Small tables with named rows and columns. After each table, cells are looked up by row and column.

Table Zogago
	Riroreb	Getigiz	Zapime	Bof	Neregis	Dilaruv	Reb	Nadid	Moro
Rog	41149	55666	41175	55653	93308	55642	55679	41006	41126
Ril	81749	15275	81451	15211	86415	15223	15141	81812	81785
Zatakir	54201	42484	53984	42422	92073	42433	42444	53887	54279
Pebiz	22639	71469	22939	71557	91760	71544	71582	22761	22484
Vez	5541	91494	5916	91619	82130	91525	91678	5485	5485

Pebiz, Riroreb: 22639
Pebiz, Zapime: 22939
Zatakir, Reb: 42444
Pebiz, Reb: 71582
Vez, Bof: 91619
Rog, Reb: 55679
Zatakir, Moro: 54279
Ril, Neregis: 86415
Rog, Neregis: 93308
Ril, Dilaruv: 15223
Rog, Dilaruv: 55642
Zatakir, Dilaruv: 42433
Ril, Getigiz: 15275
Which row has the largest Zapime? Ril

Nim =
|  | Nanove | Risem |
|---|---|---|
| Pez | 77 | 192 |
| Vugu | 14 | 134 |
| Metumo | 27 | 150 |
| Lamo | 25 | 38 |
| Tonaf | 69 | 86 |
| Lat | 47 | 3 |
| Litudok | 151 | 137 |
| Renesil | 140 | 111 |
| Serano | 160 | 176 |

Serano, Risem -> 176
Pez, Nanove -> 77
Lamo, Nanove -> 25
Lat, Nanove -> 47
Metumo, Risem -> 150
Lat, Risem -> 3

Table Letumo
         Tevudo  Maku   Zos  Gova   Tek  Rupi  Dibo  Zivo
Vomag        77   -97  -224  -115  -780  -204  -260  -293
Ger        -528  -316  -332  -575   260  -156  -354  -251
Bedonul     -82  -290  -161  -151    74  -117  -227  -281
Bib         -27  -472  -221  -435  -309  -223  -245  -338
Bipudot    -881  -500  -309  -156  -103  -152  -326  -284
Guseses     506    89  -155   280  -463  -354  -162  -106
Lifudum    -876  -214  -118  -441  -297  -241  -219  -518
Dor        -357   -20  -155  -395  -211   -88  -346  -280
Fugizo     -145   105  -337  -160  -154  -237  -291  -483
Gunedok     698  -517  -112   -53  -366    33  -165  -615
Duni       -766  -293  -307  -133  -301   -30  -293  -259
Gege         95  -471  -281  -361  -330  -460   -78  -474
Podeg      -404  -221  -220    11  -651  -214  -104  -194

Dibo of Ger is -354
Rupi of Podeg is -214
Zos of Bib is -221
Rupi of Bedonul is -117
Rupi of Bipudot is -152
Zivo of Gunedok is -615
Tek of Gunedok is -366
Zos of Lifudum is -118
Dibo of Bib is -245
Gova of Gege is -361

Kir
|  | Namiz | Vug | Tazuze | Rufofa | Meku |
|---|---|---|---|---|---|
| Gil | -6.68 | 3.26 | -6.67 | 3.19 | -6.67 |
| Tum | -3.66 | 4.31 | -3.69 | 4.20 | -3.65 |
| Kefurun | -4.71 | -2.30 | -4.70 | -2.24 | -4.71 |
| Firil | 5.64 | -7.40 | 5.65 | -7.31 | 5.62 |

Vug of Gil is 3.26
Vug of Kefurun is -2.30
Namiz of Gil is -6.68
Tazuze of Tum is -3.69
Rufofa of Firil is -7.31
Namiz of Kefurun is -4.71
Rufofa of Kefurun is -2.24
Tazuze of Kefurun is -4.70
Vug of Tum is 4.31
Tazuze of Gil is -6.67
Tazuze of Firil is 5.65
Namiz of Firil is 5.64

Soge.tsv
	Fenomev	Nov	Dolutus	Belemo	Lon	Bipas	Fafineb
Moted	75	126	107	170	115	93	237
Tesadu	94	201	138	129	165	121	141
Nikebov	46	86	125	93	126	97	170
Fezo	146	137	89	150	89	58	91
Veveb	43	123	187	84	224	113	155
Rez	109	101	105	197	79	50	149

Nikebov, Bipas => 97
Moted, Fafineb => 237
Veveb, Bipas => 113
Veveb, Nov => 123
Nikebov, Fenomev => 46
Moted, Nov => 126
Veveb, Dolutus => 187
Tesadu, Lon => 165
Fezo, Belemo => 150
Fezo, Fafineb => 91
Nikebov, Dolutus => 125
Rez, Fafineb => 149
Veveb, Lon => 224
Rez, Nov => 101
Tesadu, Nov => 201
Tesadu, Fenomev => 94
Fezo, Bipas => 58
Rez, Belemo => 197
Fezo, Dolutus => 89
Nikebov, Belemo => 93

Tob
columns: Tilu, Zol, Gegipi, Zuvop, Giri, Gebegi, Kubit, Napiva, Menudi, Tem
Pasile: [0.501, 0.545, 0.564, 0.293, 0.438, 0.595, 0.472, 0.225, 0.513, 0.601]
Feba: [0.532, 0.760, 0.432, 0.483, 0.403, 0.568, 0.397, 0.483, 0.739, 0.554]
Suk: [0.586, 0.246, 0.436, 0.676, 0.636, 0.699, 0.581, 0.305, 0.489, 0.583]
Vap: [0.388, 0.518, 0.467, 0.452, 0.506, 0.495, 0.350, 0.281, 0.436, 0.699]

What is the Giri of Vap in Tob? 0.506
What is the Zol of Vap in Tob? 0.518
What is the Kubit of Suk in Tob? 0.581
What is the Tem of Vap in Tob? 0.699
What is the Gegipi of Vap in Tob? 0.467
What is the Giri of Feba in Tob? 0.403
What is the Gegipi of Suk in Tob? 0.436
What is the Gebegi of Suk in Tob? 0.699
What is the Tilu of Pasile in Tob? 0.501
What is the Tem of Suk in Tob? 0.583
What is the Gebegi of Pasile in Tob? 0.595
What is the Zol of Pasile in Tob? 0.545
What is the Zol of Feba in Tob? 0.760
What is the Menudi of Pasile in Tob? 0.513
What is the Zuvop of Feba in Tob? 0.483
What is the Tem of Pasile in Tob? 0.601
What is the Gegipi of Feba in Tob? 0.432
What is the Tilu of Vap in Tob? 0.388

